In the rows, 128 means zero.
Each path below is one point turned by a fixed rotation once a step. After each direction that follows a path, write how fast that rotation turns it, in degrees a step (0 if it stays still).
Each turn is a multiple of 5 degrees from 10 to 175, or 0.
Each row of a path follows its step; steps can be skipped.
Rotation 1:
step 0: [123 120 127 122 130 117 135 128 136 127 135 128 124 123 123 125 127 129
 141 123 120 122 131 131 134 129 127 125 126 131 117 133 132 124 133 127]
step 1: [123 125 125 122 125 127 128 131 131 118 133 119 131 134 139 119 122 118
 128 137 129 127 125 139 130 128 127 132 129 129 128 123 130 134 134 125]
step 2: [141 135 130 130 135 125 124 129 123 134 134 129 126 123 134 127 127 119
 120 130 138 126 124 125 119 125 125 129 135 132 136 123 127 131 127 125]
step 3: [128 129 136 127 124 131 134 126 132 134 125 133 132 127 122 131 125 133
 134 128 135 137 133 117 114 123 132 127 135 128 129 129 128 119 124 135]
step 4: [125 128 139 129 120 126 131 124 132 127 123 138 132 125 129 124 132 139
 131 129 122 134 131 133 141 129 128 130 120 128 135 128 135 124 127 132]
step 5: [130 129 125 125 126 122 130 134 126 126 133 124 127 126 125 130 126 122
 132 118 123 128 133 127 144 132 121 131 122 122 132 124 118 131 134 120]
step 6: [132 127 128 122 133 121 125 139 119 133 125 117 126 136 134 126 118 125
 126 133 126 121 132 129 120 130 129 126 128 120 118 128 128 126 131 125]
step 7: [135 121 130 128 134 137 122 125 132 130 134 130 129 126 124 121 122 129
 124 134 136 122 133 132 116 124 124 127 121 132 128 128 136 131 123 135]
step 8: [129 121 131 125 131 127 134 117 137 131 128 137 126 124 128 129 130 129
 138 121 136 133 123 130 128 127 125 120 134 139 127 123 130 126 136 128]
step 9: [126 133 127 123 118 125 140 129 132 128 125 129 132 137 136 130 130 125
 135 131 126 131 121 127 135 123 129 139 133 124 136 127 130 132 136 134]
step 10: [126 135 138 129 129 123 119 136 120 128 133 132 128 132 131 133 126 125
 120 124 125 123 133 125 128 134 128 139 129 127 142 129 127 129 127 125]
step 11: [131 133 130 129 134 129 125 132 130 130 126 126 123 130 120 129 122 126
 124 124 129 140 143 122 121 135 127 124 123 124 121 125 132 118 125 125]
[126 127 127 131 128 128 128 128 127 130 127 125 128 128 125 131 127 127
 128 132 129 127 128 127 132 130 131 126 130 131 128 128 129 130 127 129]  0
[129 126 128 125 133 129 126 130 128 127 129 124 127 127 127 123 128 128
 129 129 127 127 125 125 130 130 128 129 126 129 125 128 129 126 128 129]  60
[127 128 125 124 127 126 126 127 129 129 129 128 126 129 127 128 128 127
 129 128 132 124 127 132 127 124 130 127 128 130 126 127 129 130 128 128]  55
